In the data rows, 128 means zero.
Here are some points:
[180 147 119 105 118 172 144 167 141 139 163 165 133 104 185 123 131  84
 116 176 157 175 152 178 147 173 135]
[145 137 117  91 125 147 137 144 138 137 133 133 136  96  81 106 144 151
 144  77 118  78 105 128  88  88  99]
[116 130 117 128 126 130 128 128 133 135 135 161 121 131 169 154 133  96
 123 165 135 168 137 143 152 157 133]
[ 45  88 139 162 136  90 111  63 105 109 123 100 127 146 200 122 127  72
 107 184 160 179 151 139 159 178 118]
[113 130 131 135 129 133 130 113 127 137 130 111 126 136  88 109 110 162
 129 121 107  88 115 127 158  96 143]
[ 88 121 132 157 133 120 110  91 113 110 112 119 125 129 172 128 136  96
 119 168 146 172 149 146 152 167 117]
[ 66 116 137 187 135  89 101  81 121 116  87  67 122 154 174 164 128  98
 118 164 142 166 138 141 148 161 128]
[118 117 140 148 130 132 129 111 123 128 153 126 129 124 255 161 122  14
 102 252 215 255 197 168 222 255 141]
[  0  84 108 255 144   0  38   0  42  16   0   0 116 146   0 117 101 255
 131   5  48  10  61  26   0   0  97]
[ 87 107 116 156 138  96  97 104 104 122 113  66 118 157  98 100 128 147
 147  78 119 112 126 112  92 107 111]
[  0 102 122 200 160  10  67  32  76  74  31  36 115 174  95 123 126 155
 136  88 113  95 111 103  74 103 125]
[ 20 115 122 206 136  79  94  65  97  89  99  53 126 154 210 133 136  68
 114 194 164 192 158 173 164 188 128]
[  0  97 102 224 143  54  94  39 101  89 121  44 133 119  38 115 107 194
 144  68  96  55  96  99 115  61 134]
[ 83 108 147 146 132  96 110  94 114 128 131  84 136 127 133 114 132 126
 123 126 129 130 131 149 127 134 119]
[202 151 128 122 118 179 154 190 137 141 167 202 136 100 104 107 144 142
 127 116 110 101 112 132  96 109 135]
[  1 105 150 186 158  64  69  39  88 100  93  52 128 196 179 124 130  91
 115 172 151 171 147 133 147 164 127]
[107 115 127 164 133 119 105 113 131 117 142 101 130 134 140 140 129 120
 121 145 130 131 129 143 132 132 126]
[255 153 125  41  92 234 199 242 173 160 145 214 129  99 156 121 134 106
 132 153 137 140 141 152 142 148 129]
[190 150 134  73 119 157 156 165 145 139 141 176 124 118 108  95 124 136
 123 145 126 120 129 137 169 109 140]
[ 86 107 134 160 131 124 112 107 115 120 122  82 133 135 194 125 134  78
 119 178 164 180 148 154 151 181 135]
[  0  81 122 220 153  80  69  24  95  98 113  57 123 148  91 135 130 159
 138 128 110  90 122 105 136 101 128]
[201 147 127  77 113 183 159 189 150 154 144 175 151 129  95 115 121 148
 129 117 107  92 119 144 142 102 123]
[133 119 133 110 128 140 125 137 135 133 159 116 128 127 177 143 136  89
 114 170 147 168 148 154 145 166 139]
[204 163 120  66 115 179 166 188 157 136 164 182 123 121 158 148 130 111
 118 161 142 144 140 150 139 147 151]
[255 153 161  39 110 203 195 234 163 167  89 222 134 111 147 131 128 113
 118 154 139 148 133 150 160 144 130]
[125 122 128 126 125 136 123 121 133 135 130 122 124 129 128 117 133 132
 130 139 124 115 131 118 121 127 144]
[248 152 117  51 109 188 168 215 167 151 145 186 127  98 199 145 125  77
 115 181 167 186 157 147 152 180 131]
[140 139 122 129 126 143 148 137 125 125 139 122 132 115 127 120 118 136
 122 141 119 127 137 144 133 127 123]
16 more points follow, each with its number after it:
[ 79 123 122 133 136  92 117  99 115 115 109 114 121 154  42  77 136 188
 148  50  93  70  95  82  67  68 142] 0
[ 55  98 138 160 139  61  98  66 100 115 102 101 120 148 251 134 126  46
 108 248 173 227 178 183 188 217 151] 1
[ 82 108 130 153 134 107  95  89 120 122 162  86 130 135 255 177 126  28
 103 255 195 255 182 161 137 245 141] 2
[134 125 126 111 128 142 135 128 134 128 143 110 122 111 151 116 136 106
 115 151 149 143 134 144 145 145 131] 3
[149 134 123  88 124 146 141 136 128 131 152 111 122 127  74 105 138 159
 139  74  94  76 121 123 107  91 116] 4
[132 131 121 147 126 140 127 123 128 130 138 128 127 111 108 140 122 142
 136 116 116 113 124 134 163 114 137] 5
[ 89 111 118 157 137 107 107  89 110 106 139  67 130 113 184 173 136  91
 115 175 150 172 150 126 147 166 146] 6
[121 125 125 124 127 135 126 122 130 133 136 119 124 113  40 130 112 193
 150  82  84  57 104 124 118  58 107] 7
[137 124 121 161 126 134 138 134 133 132 137 126 137 122  25  97  95 209
 158  65  92  38  93  53 166  58 115] 8
[ 63 109 137 192 151  77  97  68 103 119 128  93 136 145 106 112 135 137
 139 103 109 105 117 140 146 114 128] 9
[163 148 133 119 121 160 135 154 141 148 144 143 132 118  83 114 134 157
 139  96 105 102 116 116 101  87 141] 10
[138 129 136 133 121 145 141 142 138 127 148 145 128 127  19  82 116 208
 150  50  83  45  85 100 115  54 155] 11
[ 94 113 114 137 139 118 109 108 118 125 129  97 132 122  94 148 110 151
 135 113 109 105 117 116 129 101 120] 12
[189 126 111 114 116 165 156 167 151 139 155 162 129 111 157 166 138 103
 111 160 144 143 134 150 136 150 120] 13
[  0  97 131 226 155   0  69  19  77  67   9  23 116 161   0 104 116 226
 152   0  86  23  76  77   0  35 102] 14
[ 62  98 141 124 138  90  97  65 101 119 124 110 137 127 209 135 132  64
 116 196 156 219 156 170 159 190 127] 15
Which three of these numbered points are nearest to each point below by angle, seen from the average point of the first points? Their numbers follow each, nearest first.
[ 92 110 125 173 132 108 108 111 112 118 125  97 123 142 148 142 130 111
 127 148 132 153 125 123 133 140 119] > 6 9 1
[255 151 115  69 105 205 180 244 167 151 154 229 129 109 205 172 126  73
 110 184 160 193 151 158 144 189 149] > 13 3 2
[ 44  99 135 199 144  59 103  62 108 105  68  78 127 156  66 135 129 171
 144  60 101  85 106 109  44  80 111] > 14 0 9
[132 131 117 105 127 137 123 127 135 140 158 113 124 121 140 119 135 117
 124 145 134 145 127 143 140 133 135] > 3 13 10
[255 161 123  68  99 179 179 227 176 160 112 223 134 107 150 158 130 109
 129 159 140 141 138 118 153 147 125] > 13 3 10
[ 81 122 131 134 137 107 106  93 116 128 157  94 132 128 109 126 126 142
 125 119 125 105 123 119 166 117 136] > 12 9 8
[ 73 106 129 214 139  93 103  84 115 113 129  99 123 140 122 110 135 132
 130 124 121 135 121 132 133 128 143] > 9 14 0
[114 131 120 127 132 123 118 121 128 134 140 115 125 139 199 168 128  78
 113 192 163 192 156 152 167 177 128] > 2 1 15
[143 132 109 131 128 139 126 134 133 140 159 131 132 128  87  75 108 165
 129 112 112  92 112 114 125  94 126] > 11 8 10
[ 79 128 113 174 137  88 114 103 107 115 115 107 142 159   2  99 126 219
 151   0  87  65  74  82  58  40 144] > 0 11 14
[ 26 108 131 178 137  58  97  70  95  77  25  82 111 172  66 121 120 168
 117  78 106 102 103  95  15  84 108] > 14 0 9
[ 13  96 137 190 162  62  75  23  96 110  83  49 121 170 213 154 124  71
 104 197 166 209 155 145 165 194 113] > 1 15 6
[125 150 127 102 126 138 110 133 135 140 149 109 147 129 139 120 130 108
 129 149 138 129 129 119 132 131 107] > 3 13 10
[ 97 128 124 149 131 112 124 108 120 122 131 101 123 132  30  98 140 204
 132  32  83  59  94  92  40  60 132] > 0 11 7
[ 91 116 128 140 134 108 128 102 110 131 147  95 127 130 156 139 132 112
 122 155 135 143 140 146 135 148 127] > 6 15 2
[ 59 106 133 159 140  71  98  81 106 110 129  92 125 130 129 132 126 129
 130 124 120 126 134 148 133 131 133] > 9 14 12
[120 117 117 133 135 123 114 118 119 123 130  86 130 117  53 125 132 175
 144  94 103  69  96  95 114  68 127] > 7 12 8
[131 124 133 106 127 136 126 131 138 127 127 132 120 134  84 113 125 157
 134 114 113  75 116 124 140  87 126] > 11 7 4
[ 99 124 128 124 135 109 102 108 128 123 105 122 128 145 148 123 129 110
 124 150 140 152 132 151 121 144 129] > 15 1 2
[178 138 121 132 122 161 146 154 141 144 185 162 126 115  71 109 134 174
 130  86 116  92  96  84  51  85 117] > 10 4 11
[163 120 103  71 123 154 135 147 134 138 155 155 122 114 192 133 129  86
 116 182 154 186 153 173 155 175 155] > 3 13 2
[142 144 134 136 123 148 126 140 139 142 171  92 133 129 165 151 132 108
 127 160 153 154 150 128 140 159 126] > 3 13 2
[119 132 136 115 130 127 137 120 128 124 145 140 126 122 106 118 136 139
 138 106 119 110 125  98  98 113 123] > 4 10 11
[ 55 100 129 150 133  82 106  77 100 115  96  80 116 143 153 125 134 105
 120 154 137 156 132 136 129 143 125] > 15 1 6
[182 133 134 109 122 154 145 167 136 146 148 186 133 117 148 115 130 115
 117 158 136 151 138 126 145 142 144] > 13 3 10
[230 173 131  79 104 195 166 208 167 144 143 194 130 108 151 140 130 108
 108 153 140 142 131 120 148 143 149] > 13 3 10
[ 16 125 129 221 153  19  86  46  98  92  41  48 118 163  27  93 125 205
 155   4  90  52  85  71  22  56 112] > 14 0 9
[ 77 107 118 155 138 116  92  79 107 115 157 112 127 124 120 127 130 132
 128 146 134 120 137 125 142 124 128] > 9 12 14
[133 137 112 137 127 136 134 126 138 131 127 135 127 130  10 111  92 220
 130 115  73  45  83  74  70  31 109] > 7 11 8
[202 163 123  74 116 180 149 172 149 145 174 191 130 130 160 132 137 107
 126 159 148 143 133 146 138 157 110] > 13 3 10
